Here are some numbered points:
c(-4, -3, -18, -5, -9, -4, -13, 3, -19, 2, 4, 6, -5, -9, -5,
  7, 0, -4, -19, -13, -12, -4, -10, 3, -13, 5, -12) 0
c(-20, -15, -13, 6, 25, -11, 6, 22, -2, -23, -11, 31, 3, 2, 6,
  -11, -22, 11, 26, 13, 18, 6, 12, 2, 17, 27, -24) 1
c(12, -30, -8, 20, -22, 31, -8, -1, 21, 16, -22, 3, 12, 11, -1,
  -43, 6, -43, -70, -59, -30, -14, 4, 30, -45, -33, -33) 2
c(-1, 1, -24, -21, -30, 16, 23, 13, -4, 0, -16, -14, 7, -3, -17,
  16, 12, 4, -14, -9, -4, -19, 14, -1, -19, -33, 23) 3
c(6, -17, -5, 41, -6, -22, -6, 15, 28, -17, 12, -1, 13, 13, -1,
  -37, 9, -9, -27, 6, -16, -26, -10, 14, -3, 6, -26) 4
c(-8, -15, -14, 0, 6, 25, -20, -11, -15, -1, -12, 15, -23, 29, -4,
  -18, 19, -4, 1, -10, 7, -3, -20, 7, 5, 9, -3) 5
c(21, 11, 38, -2, -8, 8, 40, -24, 12, 15, 11, 0, 12, -36, 19,
  18, -19, -1, -6, 0, 2, 17, -3, -7, -12, -19, -32) 6
c(18, 27, 34, 35, 2, -47, 15, 20, 50, -5, 45, -43, 42, 5, 22,
  2, -23, -5, -39, 9, -8, 8, 5, 1, -16, -18, -12) 7
c(-21, -16, 44, 24, 2, -32, -29, -77, 9, -38, 45, -3, -38, -61, -25,
  -1, -50, -26, 3, -27, 31, -2, -77, -58, 50, 47, 35) 8
c(2, 26, 21, 8, 17, -8, -5, -17, -3, -8, 37, -31, 3, -26, 3,
  12, -2, -7, 7, 7, -10, 2, -19, -28, -3, 3, 34) 9
c(-18, -1, -25, 52, -13, -36, -16, -2, 19, -26, 56, 10, 22, -12, -3,
  -45, -10, -23, -27, 0, 3, -7, -21, 17, 11, 24, -21) 10
c(15, 34, -10, -19, -4, 20, 14, -4, -2, 0, -1, -36, -17, 28, 18,
  12, 13, 9, 25, 20, -5, -5, 20, -5, -25, -33, 29) 11
c(-3, 10, 24, 3, -10, 15, 1, -4, 7, 28, -6, -24, 3, -3, 0,
  3, -4, -4, -13, -8, -29, -5, 11, -23, -23, -28, 21) 12
c(2, 11, 5, -13, 0, -1, 11, 8, 7, 1, -13, -12, -5, 4, -2,
  2, 4, 9, 3, 10, 14, 6, 9, 1, 13, -5, 1) 13
c(-12, -34, -19, 35, -20, 5, -24, -5, -13, -11, 14, 13, -27, -15, -12,
  -41, -15, -32, -56, -39, -15, -30, -50, -14, -14, 14, -21) 14
c(6, 3, 14, 0, 3, 6, 3, -6, -14, 4, -9, 16, 2, 7, -3,
  9, 4, 8, 26, 3, -7, 6, 16, -11, 9, 9, -2) 15
c(-6, 1, -28, 1, -3, -4, -18, 2, -8, 0, 7, 7, 10, 17, 0,
  -8, 16, 5, -1, 0, -16, 0, 6, 14, 0, 8, 2) 16
c(8, -28, -17, 2, -41, -44, -3, 9, -9, -46, 11, -49, -9,
  -25, -5, -26, -31, -40, -103, -79, -18, 10, -74, -47, -18, 46,
  -40) 17
c(-6, 50, 35, 42, 38, -42, 12, 24, 6, 34, 44, 22, 102, -22, 24,
  9, -47, 26, 33, 40, -11, 63, 47, -23, 23, 35, -36) 18
c(-18, -8, -6, 27, 12, -28, -23, -1, 25, -19, 12, 0, 3, -1, 5,
  -21, -18, -5, 1, 7, -7, -4, -16, 3, -6, 14, 14) 19
c(1, -23, 5, -6, 33, -21, 4, 19, 38, 3, -5, 4, 4, 19, 25,
  -24, -16, 29, 4, 13, 0, -4, 33, 17, -2, -9, -7) 20
c(-21, -2, -29, -33, 5, 15, 10, 23, -22, 17, -23, 3, 8, -14, -17,
  11, 9, 20, 13, 3, 11, 13, 30, 0, 2, -29, 22) 21
c(8, 7, 13, 3, 6, 3, 10, -17, 13, -1, 4, -8, 7, -7, -18,
  -5, 13, -4, -1, 0, 3, -6, -2, -1, -2, -17, -6) 22
c(0, 5, -6, 2, 1, -13, -7, -12, 1, -21, 0, 12, 6, 5, -3,
  -3, 6, -3, 11, 13, 6, 9, 1, 8, 20, 33, -15) 23
c(-24, -15, -6, 2, 14, -24, -18, -10, -5, -16, 3, 2, -5, -15, -9,
  8, -3, -12, 8, 7, -1, -2, -9, -19, 17, 24, 27) 24
c(-28, -13, -28, -26, 2, -13, 0, 23, 3, 3, -19, 6, 13, 31, 2,
  -11, -1, -12, -9, -2, 0, 2, 39, 22, 3, -8, 1) 25
c(-26, -71, 25, -9, 16, 9, 6, -41, 25, -30, 7, -1, -21, -43, -30,
  -22, -24, -23, -14, -48, 38, -29, -8, -54, -5, -38, 29) 26
c(-33, 17, 38, 5, -17, -29, 5, -16, 3, -8, 19, 3, 36, -6, -14,
  20, -35, -2, 25, 17, -3, 23, 10, -33, 33, 8, 31) 27
c(14, 15, -5, -49, -4, 30, 40, 35, -6, 11, -47, 15, 3, 8, -36,
  27, 35, 47, 31, 33, 23, -3, 39, 25, 20, -47, 10) 28
c(4, -10, -10, 63, -3, 0, -30, -42, -15, -19, 26, 34, 12, 2, -3,
  -31, 5, -28, -2, -9, -18, 4, -46, -11, 24, 69, -39) 29
c(10, 6, 3, 12, -65, -10, 63, 82, 21, 0, -52, -31, 113, 31, -39,
  -17, 27, 53, 31, 50, -4, 8, 127, 30, 30, -82, 12) 30
c(6, 1, 15, -1, 5, 5, 3, -6, -13, 4, -10, 17, 1, 6, -3,
  10, 5, 10, 29, 4, -5, 8, 15, -11, 9, 9, -4) 31
c(5, -20, -1, 3, -6, -23, -13, 24, 12, -3, -4, -10, 7, 7, 9,
  8, -7, -5, -7, -1, -19, -11, 2, 11, -8, 0, 8) 32
c(22, -9, 2, 4, 6, -9, -6, 14, 20, -2, -23, 11, -1, 6, -14,
  2, 28, 3, 0, 17, 10, -6, 6, 32, 6, -1, -15) 33
c(46, 37, 25, 23, 0, 55, 37, 3, 17, 15, 1, 17, -26, 25, -17,
  -17, 19, 20, 26, 13, 17, -40, -2, 8, -2, -48, -17) 34
c(6, 16, 3, -26, 5, -3, 10, 3, -8, 4, -11, -10, 13, 3, 3,
  27, 5, 15, 23, 10, 4, 19, 21, -5, 14, 7, 16) 35
c(28, 18, 32, 9, 19, 48, 13, -7, -6, 20, -4, 11, -43, -8, -17,
  1, 7, 29, 17, 7, 40, -7, -29, -27, -12, -33, -4) 36
c(21, -1, -17, -19, -18, -3, 2, -5, 18, 8, 2, -29, 1, 8, 33,
  30, 17, -6, -13, -7, 0, 5, 9, 37, -27, -14, 9) 37
c(-13, -3, 0, 7, 24, -17, -29, -15, -4, -2, 33, -5, 4, 5, 13,
  -6, 6, -26, 4, -10, -11, 2, -8, 6, 3, 31, 13) 38
c(-15, -11, -15, -15, -3, -22, -4, 22, 16, -5, -4, -50, -1, 8, 16,
  -6, 0, -9, -26, -7, 1, 0, 22, 3, -12, -12, 22) 39
c(5, -12, 44, 37, -19, -6, -18, -47, -23, 20, 23, 34, -3, -10, -14,
  7, -4, -11, 17, -2, -29, -13, -61, -39, 23, 23, -13) 40
c(-50, -22, 12, 65, 82, 56, -90, -53, -68, 3, -5, 127, -60, 0, -84,
  -34, -20, 5, 127, 63, 18, -30, -56, -56, 99, 96, -4) 41
c(-19, -7, -19, -18, 0, -8, 0, 14, 1, 2, -10, 1, 9, 19, 2,
  -7, -2, -9, -8, -3, 1, 2, 27, 13, 1, -6, 0) 42
c(20, 23, 6, 37, 7, -10, 4, -39, 18, -24, 63, -1, 13, -12, 15,
  9, -13, -25, -9, -3, 6, 16, -42, -3, -11, 24, -47) 43
c(-6, 0, 0, 6, 14, -10, -17, -9, 0, -3, 20, -3, 3, 4, 7,
  -4, 3, -16, 2, -5, -6, 1, -5, 5, 1, 19, 5) 44
c(7, -13, -6, 2, -3, -6, -1, 14, 6, -3, -7, 3, -5, -11, 0,
  -5, 11, 3, -19, -2, -7, -13, 11, 11, -11, -3, -9) 45
c(-6, -10, -23, -18, 6, 5, -9, 23, -1, 17, -19, -3, -11, 3, 19,
  0, 6, 5, 0, 7, -3, -6, 20, 20, -12, -5, 18) 46
c(-10, -9, -24, -17, 3, 12, -10, 14, -10, -8, -38, 12, -16, 16, -15,
  -5, 21, 8, 4, 4, 3, 1, 7, 7, 10, 14, -6) 47
c(10, 47, 24, -22, -2, 33, 25, -45, -28, 11, 20, -16, -5, -4, -4,
  15, 6, -19, 39, 14, 29, 9, 7, -7, 27, -18, 0) 48
c(-9, -51, -73, -7, -22, -57, 11, 89, -4, -17, 2, 4, 44, 42, 30,
  -5, -9, 12, -34, -16, -5, -29, 53, 58, 3, 7, -63) 49
c(-7, -19, 8, -44, -12, 3, 8, -4, -41, 32, -12, 14, -29, -63, -9,
  24, 12, -11, -43, -14, 6, -3, -18, 20, -15, -15, -15) 50
c(12, 47, 28, -30, -2, 37, 29, -46, -27, 12, 19, -19, -7, -5, -2,
  21, 8, -17, 41, 16, 34, 10, 10, -8, 27, -21, 1) 51
c(-4, -8, -6, -16, 21, 23, -6, 1, -7, 7, -27, 9, -26, 8, -13,
  2, 12, 0, 26, 4, 16, -10, 9, 9, -1, -7, 18) 52
c(27, -24, 15, 46, -11, -54, 34, -6, 61, -57, 21, 6, 35, -11, 6,
  27, -14, 3, -19, 3, 0, 18, -20, -9, -1, 33, -74) 53
c(18, 18, 16, 21, -18, -45, 29, 6, 28, -21, 30, -17, 57, 2, 15,
  24, -8, -3, 3, 6, -3, 16, 14, 9, 15, 14, -23) 54
c(4, 3, 1, -4, -3, 10, 4, 5, 0, 14, -10, 0, 3, 10, 6,
  -7, -3, 12, 1, 5, -5, -8, 15, 8, -11, -18, 0) 55
c(-90, -10, -49, -25, 42, 67, -103, -33, -62, 74, -54, 55, -60,
  25, -33, -43, -24, -43, 46, 12, -11, 13, -17, -36, -12, -13,
  68) 56
c(-5, -5, -7, -17, 11, 8, -6, 18, 3, 10, -20, 7, -5, 4, 3,
  8, 2, 13, 17, 11, 2, -5, 20, 17, -10, -18, 21) 57
New points follow, each followed by the numbers of its two nearest points above by angle, nearest first.
c(-48, 13, -1, 5, -17, 29, -36, -25, -32, 8, -23, -21, -17, 39, -16,
  -21, -1, -25, 20, 8, -9, -6, 17, -51, 14, 5, 47) 56 41
c(-17, -19, -38, -32, 12, 8, -14, 38, 0, 29, -34, -3, -17, 5, 28,
  -1, 8, 8, 2, 11, -5, -10, 40, 32, -19, -12, 35) 46 57
c(9, 6, -6, -38, -3, 23, 30, 23, -3, 9, -33, 13, 0, 3, -25,
  21, 28, 34, 23, 23, 16, -4, 29, 20, 12, -38, 8) 28 21
c(15, -15, 10, 25, -7, -30, 19, -6, 33, -33, 12, 3, 18, -8, 3,
  15, -9, 3, -11, 2, 1, 9, -12, -8, 0, 19, -44) 53 54
c(-20, -9, 37, 18, -1, -27, -22, -61, 9, -27, 40, -6, -26, -49, -18,
  -1, -39, -23, -1, -19, 26, -1, -59, -47, 43, 37, 30) 8 24
c(-26, 23, -11, 3, -23, -11, 29, 31, -4, 0, 4, -19, 43, 6, -10,
  -5, -13, 3, -1, 22, 9, 6, 53, -4, 23, -22, -3) 30 42
c(-9, 56, 1, -44, -15, 7, 22, -8, -44, 29, -12, -2, 10, -14, -1,
  44, -6, 9, 38, 10, 14, 40, 5, -7, 30, 12, 17) 35 51
c(13, -16, 28, 29, -12, -11, -6, -19, -19, 15, 17, 18, 17, -6, 5,
  21, -18, -6, 4, -16, -19, 17, -27, -22, 0, 21, -11) 40 29
c(19, 11, 12, 21, -16, -41, 25, 2, 27, -19, 28, -13, 49, 2, 12,
  19, -6, -5, 1, 1, -6, 14, 10, 10, 9, 10, -24) 54 53
c(16, -3, 4, 2, 11, 31, -15, -12, -14, 4, -12, 25, -36, 25, -7,
  -17, 19, 9, 23, 9, 4, -11, -26, 10, 7, 1, -13) 5 41
c(21, 36, 10, 16, -12, -18, 10, 18, -2, 8, 41, -37, 26, 11, 1,
  0, 14, 4, -13, 8, -4, 1, -3, -3, -13, -23, 8) 7 54
c(-18, -12, 34, 19, 2, -23, -25, -59, 9, -27, 36, -3, -27, -45, -17,
  -3, -34, -20, 0, -19, 25, -5, -58, -44, 38, 37, 28) 8 24
c(36, -32, 14, 18, 2, -4, -11, -26, 41, -29, 17, 8, -15, -48, -3,
  21, 18, 24, -15, 3, 0, -3, -13, 5, -33, -4, -14) 53 45
c(-52, 28, 67, 5, -24, -43, -1, -28, 5, -13, 27, 6, 49, -10, -19,
  34, -60, -4, 43, 28, 0, 37, 8, -51, 52, 15, 55) 27 18
c(-5, -31, -22, -1, -17, 10, -23, 5, -6, -6, -14, 16, -26, 10, 5,
  -2, -7, 8, 1, -16, 4, -21, -4, 12, -6, -5, 10) 5 47
c(-16, 15, 24, -54, 42, 3, 22, 37, -4, 30, -54, 28, 50, 23, 1,
  12, 7, 43, 52, 29, 8, 49, 82, 11, 37, 1, 31) 35 28
c(-8, 32, 26, 25, 22, -28, 10, 14, 1, 24, 30, 17, 70, -16, 17,
  4, -32, 17, 17, 24, -9, 41, 28, -18, 14, 23, -23) 18 54
c(14, 37, -11, -19, -4, 24, 15, -10, -8, -5, 3, -39, -20, 33, 24,
  12, 11, 6, 30, 17, -11, -5, 21, -10, -29, -30, 34) 11 51
c(-45, 9, 22, -3, 9, -32, 6, 8, 26, -8, 3, -16, 10, -16, -30,
  15, -28, -14, 15, 20, 16, 4, 5, -30, 24, -12, 44) 27 24
c(-9, 60, 0, -46, -18, 6, 24, -5, -48, 29, -15, -4, 10, -13, 1,
  49, -9, 9, 39, 7, 14, 44, 6, -6, 30, 15, 15) 35 51
c(24, -7, -3, -3, -1, 0, 20, 21, 27, 5, -25, 0, 12, 24, 12,
  -3, 22, 15, -1, 4, 6, -7, 28, 40, -3, -13, -17) 33 30
c(87, 76, 58, 2, -50, 9, 105, -31, 21, -2, 21, -29, 16, -28, 25,
  30, -9, 15, -19, 14, 23, 27, -26, -15, 6, -12, -58) 6 54
c(6, 6, 3, -4, -5, 13, 5, 7, -1, 24, -12, 1, 7, 15, 11,
  -11, -8, 18, 1, 6, -11, -12, 24, 12, -18, -29, 0) 55 57
c(34, -29, 18, 53, -13, -63, 40, -7, 74, -63, 21, 12, 44, -10, 9,
  30, -15, 4, -19, 3, -5, 21, -18, -6, -2, 36, -85) 53 54
c(-24, -7, 2, 23, 32, -21, -37, 7, 24, -23, -2, -8, -8, 15, 19,
  -25, -32, -6, 29, 13, 11, -6, 19, -2, 2, 22, 16) 19 1
c(-7, -29, -24, 5, 10, 40, -31, -23, -25, -2, -13, 27, -40, 46, -7,
  -29, 32, -8, 1, -21, 11, -4, -35, 16, 7, 15, -7) 5 47
c(32, 20, 15, 9, 16, 60, -10, -27, 1, -23, -30, 3, -48, -3, -23,
  4, -16, -3, 21, -12, 18, -35, -79, -8, -1, -12, -2) 36 34
c(16, 21, -5, 25, -18, 1, -5, -22, 1, -28, 38, -25, 5, -3, -3,
  6, 4, -17, -14, -9, -14, 5, -36, -28, -11, 13, -1) 43 9
c(39, 35, 27, 4, -22, 4, 45, -14, 9, -1, 12, -13, 7, -10, 13,
  12, -3, 5, -10, 6, 9, 10, -15, -8, 2, -4, -25) 6 54
c(21, -31, 11, 5, -26, 3, 11, -24, -9, -19, 17, -47, -61, -40, 16,
  24, 3, -27, -55, -38, 5, 5, -70, -54, -40, 4, 13) 17 14
c(18, -44, -2, 8, -20, -51, -30, 58, 23, -7, -14, -21, 13, 17, 23,
  23, -16, -6, -14, -2, -41, -21, 6, 26, -21, -1, 17) 32 49
c(-15, -7, -35, -13, -14, -5, -25, 7, -36, 7, 9, 12, -9, -16, -5,
  14, -2, -9, -33, -24, -23, -9, -20, 2, -25, 6, -19) 0 14
c(-6, 7, -5, -2, -4, -9, 16, 18, 0, 0, 3, -9, 18, -4, -2,
  6, 9, 7, 2, 13, -7, -2, 17, 2, 1, -10, 7) 30 28
c(11, -9, 10, -11, -15, 6, 21, 3, 13, 10, -9, -20, 0, -7, 6,
  6, -5, -15, -29, -19, 0, -5, 9, 6, -19, -25, -10) 2 37
c(25, -21, 12, -19, -11, -3, -3, 6, 13, 6, -8, -12, -14, -3, 21,
  11, 8, 10, -19, -9, -8, -5, -2, 17, -25, -7, 0) 37 45
c(-27, 13, 30, 3, -15, -23, 2, -13, 3, -7, 11, -1, 27, -2, -11,
  17, -29, -4, 19, 13, -1, 19, 8, -28, 27, 8, 26) 27 18
c(16, 17, -12, 0, 11, 6, -4, 8, 1, 8, -2, -27, -4, 19, 5,
  4, 31, -1, 6, 14, -3, -1, 6, 10, -1, -3, 14) 11 37
c(9, -20, -7, -4, 31, -6, 10, 18, -2, -18, -7, 43, 7, -8, -12,
  3, 10, 46, 13, 12, 13, -6, -9, 0, 28, 24, -51) 1 23
c(-3, -8, -5, -13, 16, 18, -3, 0, -6, 6, -21, 7, -20, 6, -10,
  1, 10, 0, 20, 3, 11, -9, 6, 7, -1, -7, 13) 52 57
c(-34, -5, -10, 44, 23, 43, -64, -15, -61, 33, -12, 15, -25, -6, -37,
  -71, 9, -39, -2, -9, -24, 0, -16, -34, -29, 8, -13) 56 14
c(24, 37, 48, 50, 4, -68, 23, 29, 71, -6, 64, -59, 59, 7, 34,
  2, -34, -6, -55, 10, -10, 9, 10, 4, -21, -27, -18) 7 54
c(24, 51, -9, -29, -6, 30, 24, -13, -1, -1, 2, -55, -24, 41, 26,
  17, 15, 12, 40, 27, -11, -7, 35, -9, -39, -52, 46) 11 55
c(-36, -25, -12, 15, 3, 38, -62, -39, -61, -21, -42, 58, -40, 16, -37,
  0, -21, -13, 66, -18, 2, 27, -70, -58, 44, 100, 17) 41 56
c(-8, 18, -9, 2, 9, 1, -10, -5, -22, 4, 11, 0, -4, 7, -2,
  12, -1, -1, 23, 5, 2, 12, -19, -11, 13, 15, 8) 41 24
c(-21, -15, -19, -22, -3, 28, 4, -12, -24, 5, -14, 18, -21, -8, -12,
  -2, 22, -4, 13, -9, 12, -7, 6, -1, 10, -12, 21) 52 21
c(-3, -9, -33, 2, 9, 6, -24, 15, -2, -5, -24, 21, -17, 24, 1,
  -6, 12, 5, 17, 16, 6, -8, -6, 25, 4, 24, -23) 47 5
c(-1, -6, -19, 2, 5, 5, -14, 8, -2, -3, -14, 15, -11, 14, -1,
  -4, 7, 2, 12, 10, 4, -5, -3, 14, 4, 15, -13) 47 5
c(21, -20, 2, -35, -24, 9, 17, 13, 11, 10, -12, -31, -17, -3, 21,
  19, 12, 0, -29, -24, 12, -9, 8, 30, -22, -38, 10) 37 3
c(22, -12, 10, 7, 9, 2, -3, 5, 9, -12, -1, 8, -15, -2, 12,
  3, -10, 12, -4, -3, 3, -5, -12, 0, -9, 11, -20) 53 43
c(-7, 11, 6, 19, 11, 10, -15, -12, -7, 2, -17, 39, 1, 14, -15,
  -8, 4, 11, 33, 28, 1, 12, -6, 1, 34, 32, -11) 41 23
c(2, 20, -14, -21, 15, 38, -11, 2, -34, 20, -26, 9, -30, 13, -4,
  -6, 24, 15, 29, 15, 5, 0, 4, 0, -1, 0, 20) 52 56
c(1, -12, 2, -3, 16, -10, 2, 11, 19, 1, -4, 1, 0, 9, 14,
  -11, -8, 13, 1, 6, 1, -3, 15, 9, -3, -4, -3) 20 49
c(-56, -20, -36, -24, -18, -44, -15, 40, -62, 28, -20, 68, 58, 22, 28,
  49, -47, 11, 40, 0, -15, 13, 42, 9, 68, 90, -16) 1 23
c(-61, 14, 30, 1, 10, -43, 10, 6, 25, -8, 8, -12, 18, -23, -37,
  16, -36, -20, 20, 26, 11, 3, 7, -42, 33, -5, 54) 27 24
c(8, -34, -14, 21, -14, -29, -4, 9, 37, -20, 17, -19, 7, 24, 11,
  -41, 14, -18, -59, -24, -10, -33, 5, 30, -24, -14, -32) 4 2
c(8, 7, 2, 8, -7, 13, 8, -5, 12, -6, -5, -3, 8, -8, -11,
  4, 7, 0, 3, -6, 4, -1, 0, 6, -9, -13, -3) 22 34
c(1, -6, 13, 12, -7, -3, -7, -19, -10, 8, 8, 14, -2, -1, -5,
  1, 1, -6, 7, 0, -10, -5, -22, -13, 9, 8, -5) 40 29
c(4, 15, -24, 1, -3, -12, 31, 27, -4, -3, 10, 24, 28, -8, 13,
  -6, -12, 20, -16, 20, 12, 7, 18, 27, 11, -2, -44) 49 18
c(-19, -56, -32, 54, -32, 12, -40, -9, -23, -17, 19, 26, -48, -25, -25,
  -64, -21, -52, -90, -62, -20, -49, -80, -21, -22, 21, -31) 14 17
c(19, -38, 0, 9, -18, -50, -27, 58, 23, -7, -12, -23, 11, 13, 22,
  25, -15, -2, -9, 4, -37, -22, 5, 25, -16, 2, 14) 32 49
c(11, 12, 16, 3, 9, 4, 12, -20, 15, -2, 5, -10, 7, -10, -22,
  -4, 17, -3, 0, 2, 4, -6, -4, -3, -2, -21, -7) 22 34
c(6, 22, 5, -41, 8, -3, 12, 6, -15, 4, -19, -13, 16, 3, 5,
  41, 3, 24, 35, 14, 6, 28, 30, -10, 21, 15, 25) 35 13
c(6, 38, 15, -27, -20, -13, 35, 38, 10, 22, 2, -41, 43, 0, 15,
  29, -11, 17, -9, 5, -9, 15, 45, -3, -14, -34, 12) 30 35
c(3, 11, 6, 1, -17, -26, 19, 8, 15, -15, 11, -9, 44, -11, -3,
  18, 4, -17, -6, 4, 4, 23, 13, 8, 15, 8, -7) 54 53
c(47, 39, 29, 4, -29, 5, 58, -16, 9, 0, 12, -16, 10, -15, 14,
  16, -4, 8, -11, 6, 11, 13, -12, -8, 3, -8, -32) 6 54
c(-2, -21, -13, -4, 18, -13, -15, 6, 11, -15, -10, 29, 11, 8, 5,
  -17, -6, 4, -16, -17, -30, 21, -21, 8, -13, 38, -23) 29 17
c(11, 38, 5, -60, 12, -7, 25, 10, -23, 11, -23, -19, 34, 5, 6,
  62, 10, 36, 56, 26, 7, 41, 53, -13, 37, 18, 38) 35 13
c(-5, 11, -11, 2, 3, -24, -12, -19, 2, -34, 1, 16, 16, 5, -4,
  -3, 8, -9, 16, 22, 9, 18, 3, 11, 36, 56, -21) 23 29
c(4, -31, 40, -10, 11, 18, 7, -81, 9, -40, 22, -12, -81,
  -60, -11, 44, -54, -38, 23, -31, 31, -30, -103, -52, 5, 18,
  35) 8 26
c(29, 23, 1, -14, -10, 26, 38, 16, 18, 8, -10, 2, -4, 12, 5,
  47, 14, 14, 27, 22, 19, 0, 20, 26, -7, -34, -15) 28 34
c(18, -48, -23, 29, -49, 59, -28, -9, 14, 9, -22, -41, -49, -3, 24,
  -4, 40, -54, -76, -71, 4, -18, -33, 30, -64, -22, 10) 2 14
c(25, -59, -41, 28, -17, 13, 14, 49, 33, -6, -66, 17, -3, 9, 8,
  -9, 35, 15, -8, 6, 27, -20, 8, 46, 8, 5, -29) 33 45
c(-3, 2, 0, 17, -1, 33, -16, 3, -18, -8, -31, -20, -40, 39, -26,
  -38, 24, -5, 8, -7, 17, -13, -7, -25, 20, 11, 9) 5 47
c(-7, -8, 37, -20, -25, -30, 28, -3, 21, -16, 19, -4, -3, -42, 21,
  47, -57, 19, -1, -14, 17, 2, 1, -10, 0, -18, -3) 6 27
c(-25, -56, -30, -60, -1, -75, 27, 115, 107, -16, -16, -105, -3,
  -57, 60, 34, -73, 69, -30, -1, 14, 4, 50, -10, -41, -52,
  113) 39 32
c(2, 7, 15, 10, 15, -12, -7, -2, -17, 29, 19, 16, 30, 9, 6,
  -2, -2, -7, 11, 13, -34, 5, 0, 4, -16, -7, -13) 18 40
c(18, 7, 34, 1, -6, 8, 34, -26, 10, 12, 11, 2, 11, -35, 16,
  15, -19, -1, -5, -1, 1, 16, -3, -8, -10, -17, -30) 6 43
c(8, 30, -37, -6, -4, -16, 8, 11, 5, -33, 15, -16, -1, 7, 2,
  0, -12, 26, -13, 8, 20, 27, 0, -1, 11, 35, -25) 23 53
c(-41, 23, 4, 5, 18, 10, -48, -9, -8, 17, -7, -26, -24, 43, 24,
  -44, -22, -14, 23, 6, 3, 0, 22, -21, 23, 20, 77) 56 38
c(5, -10, -4, 6, -9, 12, -1, 1, 6, 5, -8, 0, 4, 5, 1,
  -14, 4, -14, -24, -20, -9, -5, 3, 11, -16, -12, -14) 2 45
c(-97, -7, -127, -127, 32, 69, 43, 102, -100, 79, -107, 22, 31,
  -67, -85, 37, 35, 94, 70, 18, 63, 62, 127, 5, 10, -127,
  93) 21 28
c(-12, 8, 2, 3, 6, 3, -15, -2, -3, 4, -2, -8, -9, 14, 7,
  -15, -7, -3, 8, 1, 1, 0, 7, -7, 8, 5, 24) 56 38
c(-49, 1, -19, -12, -15, -34, 11, 19, -24, -27, 1, -10, 55, -42, -23,
  13, -51, 9, 0, -16, 6, 47, 20, -63, 39, 45, 4) 27 24
c(-7, -4, 1, 9, 12, -10, -12, -3, 7, 1, 17, -1, 3, 7, 16,
  -13, -17, 4, 8, 10, -22, -11, 1, -3, -8, 4, 7) 19 44
c(-5, 1, 3, -37, -9, -26, 67, 39, 37, 20, 1, -16, 47, -30, 18,
  28, -24, 20, -27, 12, 5, 19, 35, 23, -12, -72, -1) 30 6
c(26, -13, -24, -44, -12, 7, -7, 19, 25, 16, -2, -49, -51, -14, 51,
  23, 26, 19, -50, -40, 22, -13, -10, 64, -56, -51, 30) 37 46
c(6, -23, -12, 17, -10, -23, -3, 6, 25, -13, 16, -13, 9, 17, 8,
  -29, 10, -15, -44, -18, -8, -22, 5, 24, -18, -10, -25) 4 2
c(4, -7, 12, 12, -6, -8, 0, -6, -6, 5, 7, 7, 12, -3, 2, 11, -6, -2, 2,
  -5, -9, 8, -9, -9, 2, 9, -5) 40 29
c(-5, 32, 65, 2, -27, 35, 12, -8, 22, 72, -20, -62, 17, -4, 3,
  12, -13, -8, -30, -22, -71, -5, 36, -61, -55, -70, 50) 12 55
c(-16, 42, -18, 3, 23, 1, -21, -12, -58, 4, 25, 9, -15, 14, -10,
  37, -7, -1, 64, 10, 3, 35, -51, -31, 31, 50, 18) 41 24
c(6, -40, -22, -4, -1, 10, -9, 9, -17, 7, 11, 3, -9, -76, -39,
  38, 22, -9, -4, -13, -15, -9, -39, -17, -27, -20, 36) 50 0
c(2, 8, -12, 1, 1, -6, 17, 14, -1, -1, 6, 13, 15, -4, 5,
  -5, -6, 11, -9, 11, 7, 3, 12, 16, 7, -1, -24) 49 18
c(7, 1, 34, 4, 3, -22, 5, 6, 33, 28, 3, -24, 31, -4, 39,
  5, -20, -4, -1, 8, -27, 6, 21, 7, -10, -11, 6) 7 54
c(6, -17, -7, -7, 25, 2, 6, 16, -5, -11, -12, 39, 3, -13, -11,
  5, 11, 46, 17, 11, 10, -6, -4, 0, 22, 19, -37) 1 31
c(3, -3, -2, 0, -6, -5, 0, 1, -1, -7, 1, -7, -2, -3, 0,
  -3, -3, -5, -15, -11, -2, 1, -10, -5, -3, 6, -7) 17 14
c(-52, 19, -3, 14, 20, 11, -59, -2, -6, 12, -11, -26, -28, 50, 25,
  -61, -27, -11, 28, 7, 9, -3, 25, -25, 30, 22, 89) 56 24
c(-26, 4, -1, 3, -5, 14, -19, -17, -18, 3, -7, -8, -6, 21, -12,
  -14, -1, -14, 14, 2, -8, -1, 13, -26, 7, 0, 27) 56 41
c(7, 8, 2, 12, 2, -3, 2, -12, 7, -8, 21, -1, 4, -4, 5,
  4, -3, -7, -4, 0, 3, 4, -14, 0, -4, 7, -16) 43 53
c(-38, -13, 7, 36, 49, -37, -56, 7, 41, -39, 1, -11, -7, 20, 28,
  -39, -52, -9, 47, 21, 17, -9, 32, -9, 5, 36, 24) 19 1
c(-14, 67, -17, 20, -25, 17, -1, 12, -39, 25, 13, -1, 7, 29, -9,
  -14, 7, -23, -24, 1, -8, 7, -3, 7, 10, 16, -19) 16 0
c(-3, 16, 12, -16, 10, 11, 7, 12, -8, 9, -20, -7, 7, 2, -5,
  8, 0, 15, 24, 6, 12, 14, 21, -9, 13, -4, 12) 35 13
c(21, 5, -14, -23, 0, 16, 21, 15, 7, -8, -15, -8, -12, -7, -5,
  8, 17, 18, -12, -2, 21, -3, 11, 18, -12, -16, -13) 28 3
c(-45, -10, 10, 45, 61, -41, -69, 9, 45, -42, -5, -16, -12, 28, 32,
  -49, -64, -10, 63, 30, 21, -10, 47, -10, 8, 42, 32) 19 1
c(-5, -2, -22, -5, -10, -2, -12, 5, -18, 3, 3, 5, -3, -7, -4,
  6, 3, -4, -19, -12, -10, -4, -10, 5, -13, 3, -14) 0 14
c(-6, -11, -13, 6, 5, 2, -18, -5, -7, -1, 0, 15, -8, 3, -5,
  -9, 8, -4, 1, -3, -5, -7, -5, 5, 1, 12, -2) 5 29
c(59, -38, 30, 23, 27, -3, -12, 7, 25, -33, -8, 23, -43, -3, 25,
  4, -32, 27, -5, -14, 9, -7, -28, 0, -19, 28, -54) 53 43
c(28, -23, 5, -46, -30, 7, 26, 17, 13, 14, -10, -42, -18, -6, 29,
  29, 12, 1, -37, -30, 14, -12, 12, 38, -27, -51, 14) 37 3
